One vector is turned by the same rotation once a step. Each row is the vector after some number of steps, and that number follows the row.
The counts run from 0 to 193.
[  7  18  33   2 -17 -16  -2  12  -2 -12   2  18  -6  25 -28 -13  21 -18
  17   5   1 -15  -6 -10  24  23  15  18  -3 -14   4   8 -10 -20  12 -28
   1  30  13  21 -11  -2   2  -3  -1 -38   8 -41  -1  12  23 -11 -23 -36
   9  11] : 178
[-13  17  31   7 -24 -17  -4  14  -6 -36 -21  23 -15  33 -10  18  22 -18
   5  19  -4 -12  -8 -36  22  -2  11   8   6 -24   2  10   6 -16   4 -42
  -8  13   9   5  -8   4   3  -8   1 -18  -2 -40  15   5  -2 -13   4 -24
 -16  17] : 122
[-32  -5  18  -3  -2 -28 -15 -10   4 -32  -7  21   2  33 -17  -6  15 -26
  21   7  -8 -22 -11   1   6  -2  12   6 -13 -30  -6   8 -15 -35  -2 -14
   0  27  -7  10  -2  13  27   2  -3 -31  -4 -36   8   4   4 -15  10 -29
 -13 -30] : 15
[-13  19  22   9  -9 -28 -12   4   0 -12 -14  24 -20  26 -17   8  11  -6
  -2  37  -2 -15 -22 -24  20  13   2   5 -20  -7  13  23  -6 -25   5 -33
  -8  25   1   0 -29   6  14   1   8 -35   4 -32   6  -1   8 -16 -27 -38
 -26  18] : 138
[ -3 -15   5  -8   2   0 -14  -9 -11  -9 -48  19 -11   3 -30  -6   5 -17
   8  25   8 -11   2 -13  33  -3   7  -5  -1   2  -8   5   6  -9   0 -35
  -2  23   3   3 -21  16  18  24 -10 -31 -11 -39  26  17   6 -28  -2 -34
 -13 -19] : 4
[  5  17  46  16  -7 -24 -10  12 -11   6  -9  13  14 -17 -10   2  35   2
   5  10  17  -9  18  -4  15  21  -3   3   2   4   0 -16 -15  -2  18 -33
  -6  10  11  24   0   1  -3  20  -7  -8   0 -29  31  26  15 -43 -25 -13
  -1  27] : 75
[-15  -5  18   2  -7 -36   5  -3 -12 -48 -22  36  13  16  -4  15  13 -38
  -3   1 -12 -20 -15   6  15  -8  14 -10  -6  -6   3  -6 -14  -3   2 -18
  -6  16  -4 -12   3  25  33  16  -1 -26  16 -32  15   5  -7 -17   7 -17
 -11 -37] : 111
[-15   3  19   3  -6 -36   0  -1  -2 -26  13  17  22  23 -12   3  13 -14
  26   3  -8 -26 -26  23  -5  24  20  17 -12 -21   8 -14 -29 -21   5   6
   1  12  -4  14   8   7  17  15 -15 -19  16 -42  14  -1  19 -23 -14 -21
   4  -7] : 191
[-16 -15  28   6   0 -13 -10   7   7 -28   0  30  19  26  -7   2  19 -27
  -4 -15  13 -21  11   1  11  -4  -8 -17   6 -33 -27  -9  -7 -30   6 -45
 -17  20  -7  15 -19  12  29  12  -3  -5 -19 -27  26   8  -6  -9  -7 -11
 -19 -14] : 8
[  0  -8  23   4   1 -18   3  16  13  -5  22  24  31  14  -6 -19  21 -18
 -10 -24  -1 -23   2  17  17  17 -10 -20   1 -22  -6 -27 -20 -21  10 -28
  -4  22  -6   7 -29   9  27  27   2 -20  13 -20  12  -1  14 -19 -42  -2
 -12 -15] : 48
[-19 -27  23   1   5 -17 -16 -10   0 -16 -32  24  19  -2 -16  -7   6 -24
   3   1  16 -19   5  14  13  -5  -6 -16  -6 -13 -20  -5  -7 -20  -1 -26
  -7  22  -5   6  -9  21  35  31 -12 -19 -18 -28  30  15  -7 -24   5 -15
 -19 -34] : 6
[  8  18  31  -2 -15 -14   1   2 -17 -14 -16   8   4   5 -18  -4  37  -1
  38   8  -8  -7  -2  -7  23  23  11  16  11  -3   6 -22 -16   2  -2 -15
   4  15  14   6  13  -2 -11  14 -10 -33   6 -50  12  17  33 -36   6 -23
   9   6] : 68
[ -5   0  21   3   3 -12 -28   3  -3  10 -20  16  -6   6 -30 -12  17   1
   9  29  25  -8   8 -18  21  10  -7   2 -15 -10  -9   6  -5 -21   5 -43
  -8  25   1  16 -28  -1   9  16  -1 -21 -18 -28  24  21  12 -28 -28 -35
 -17   6] : 19
[ -3  19  42  13  -5 -40   1   8  -9 -10   7  30  19  -5 -11 -15  34 -21
 -11  -5  20 -10   9  -5   2  14   8   8  -8  -4   7  -9 -13 -10  18 -34
  -9  18   0  24   1   7  16   4  -1 -18  15 -26  15  28   8 -28 -43 -18
  -2  11] : 73
[-12  -5  27   2 -14 -34   7   3 -10 -38 -15  36   8  17  -6   7  16 -43
 -24  -1  -3 -16  -5  -8   9 -10  17 -13  -4   1   1  -1  -4  -7   7 -35
 -13  16  -6  -5  -5  17  35   9   2 -30  15 -28  17  11  -7 -18 -15 -22
 -15 -22] : 112
[ -3 -10   8  -3   3 -17  -8  -2   6 -11 -18  25  10   8 -20 -27   8 -23
  13  -6  -3 -22  -4  23  25  13   5  -2  -7 -10   5  -6 -19 -19   2  -4
   3  40  -8  -5  -5  17  27  28  -6 -44  11 -38   5  12  16 -14   0 -22
  -1 -36] : 166
[ -3   0  16  -7 -18 -15   7   4  -2 -41  -5  30  -2  42 -15  13   8 -34
  -8   3  -8 -16 -19 -17  28 -10  22  -1   2 -22   0   9   0 -18   5 -41
 -10  22   3   5 -24   4  22   5  -1 -32   6 -40  10   2 -11 -10 -15 -26
 -16  -4] : 1
[ 11  11  31   8 -10 -11 -10  18   2   4   2   6  12  16 -18  12  27   8
  27   9   5 -17  -1  -3  16  37  -3  13   5 -26  -8 -24 -14 -17  15 -29
   8  13  16  26 -12  -3 -16  14 -14 -11 -13 -44  20   6  26 -28 -19  -8
   7  28] : 187
[ 17   1  28   1  -2 -11 -10  11 -14  17 -21  12  10 -19 -24 -27  27  -6
  19   0  14  -4  20   6  36  18  -4  -5   7   7  -5 -24 -15   5  10 -25
   4  21  12  10  -8   7  11  35  -5 -28   4 -35  21  32  26 -43 -17 -15
  -2  -8] : 60
[ -1  32  34   6 -20 -37   6  13 -16 -16   0  17   6  19  -7  20  30  -7
  12  19  -9 -13 -22 -18  14  21  14  14   3  -8  13 -14 -16  -2   8 -26
 -13   4  11   9   3  -2   2  -1  -1 -13  22 -41  12   7  20 -33 -28 -23
  -3  30] : 82
[ -5   6  29   4 -13 -27   6  11 -14 -34 -12  38   3  16  -6   7  20 -37
 -29   0   6 -10  -1 -18  18 -15   9 -14  -5   2  -4   5   3  -5   7 -45
 -18  17  -4   0 -13  14  20  12  10 -17  14 -26  15  20  -7 -20 -27 -22
 -12  -8] : 113
[-26  -8  32   5   7 -18 -24  -6  14 -16   9  13  23  27  -3   0  18  -1
  18   3   2 -28   1  10   2  14 -21  -6  -1 -50 -20 -12 -21 -39   0 -17
  -6  12  -1  22 -10   6  26  16  -5  -7 -19 -27  18  -6   7 -18  -2 -10
 -24  -9] : 23
[  4  -2  16  -7 -14  -5   8   4  -7 -23 -21  28 -15  32 -24  -1   8 -31
  -2  17   1 -13 -14 -27  33  -3  17  -4  -1 -12   0  10   6 -12   6 -44
  -8  26   9   7 -28   4  13   9  -2 -32   1 -40  10  17   1 -13 -21 -33
  -5  -4] : 2
[-15 -10  38  11  10 -28 -20   1   6 -16   8  23  33   2 -14 -15  20 -13
  12 -21  22 -23  11  27  -2  23   3   1 -17 -12  -6 -15 -28 -32  15 -15
  -7  23  -7  25  -1  10  22  25 -13 -15  -4 -25  20  13  19 -26 -22  -6
   2 -15] : 183
[ -4   9  32  -1 -13 -25  -5  -2 -16 -16 -13  10  11   6 -18  -2  31 -10
  44   7  -7 -10  -6   7  15  24  12  16   1   0   9 -15 -24   3   0   3
   6  20  10   7  24   6   5  15 -12 -39  12 -48  15  17  31 -40  18 -24
   9 -11] : 69
[-16   4  38  18  -2 -16 -20   9   4  -5 -20  24   1  10   1  15  32  -2
 -14  18  16 -17  14 -23  20  12 -17 -10   3 -18 -11   5  -1 -23  10 -51
 -22   9   9  12 -24   6  16   8  -1  -6 -16 -20  25   8   4 -16 -22 -16
 -21  24] : 130
[-13   4  19   1   0 -21 -19   3  -1  -2  -8  22  -5  19 -28 -17  17  -9
  -4  21  17 -12   3 -20  16   4   3   5 -13 -10  -6  15   1 -34   6 -43
 -11  25   3  23 -23   1  20   2   0 -24  -4 -31  12  24   6 -24 -36 -35
 -19   5] : 18
[ -5   9  21   0 -12  -9  -6  12  11  -7   7  17  -6  39 -15   3  22   4
  15  18  -8 -22 -14 -21  22  19  -5  15   2 -43  -2  -2  -7 -33   0 -39
  -6  12  13  14 -30 -14   8  -3   2 -19  -5 -36  14  -9  16 -15 -21 -24
 -19  27] : 26
[  5  12  42  10 -16  -8  -4  17   4  -2  14  13  17  14 -16   4  25   0
  13   1  12 -20   6  -5   8  35  -4   8   0 -28  -7 -16 -11 -32  13 -40
  -3  14  15  29 -14  -9  -7   6  -4  -6  -9 -37  18  11  22 -25 -34  -7
   7  35] : 186
[  5   7  17  -7 -11 -25   8  13  -3 -24  16  21  16  32 -15 -21  23 -33
   4 -21 -13 -16 -12   8  19  10  17   2   1 -18   9 -11 -18 -11   5 -10
  -2  29   0   4   0   1  23  10   6 -43  28 -36  -3   9  15 -16 -18 -18
  -1 -20] : 56
[ 15  -8  31   4  -5  16 -16  10   6   4 -18   8  12   0 -16 -14  24   0
  30  -1  10 -15  17  -3  36  28  -8   1  11 -19 -17 -21 -16 -18  10 -35
   4  26  15  12 -12   0  -1  32 -15 -21 -21 -35  17  11  21 -26   4  -8
   6   2] : 172
[ -6  -3  23   7   6 -18 -24  -5  -4   4 -19  18  13 -10 -28 -31  16  -4
  25   7  16 -16  11  17  18  20  13  11 -14   1  -3  -8 -24 -17  11  -4
   5  25   6  14   1  16   9  30 -14 -28  -2 -38  18  21  25 -27 -10 -24
  11  -7] : 181
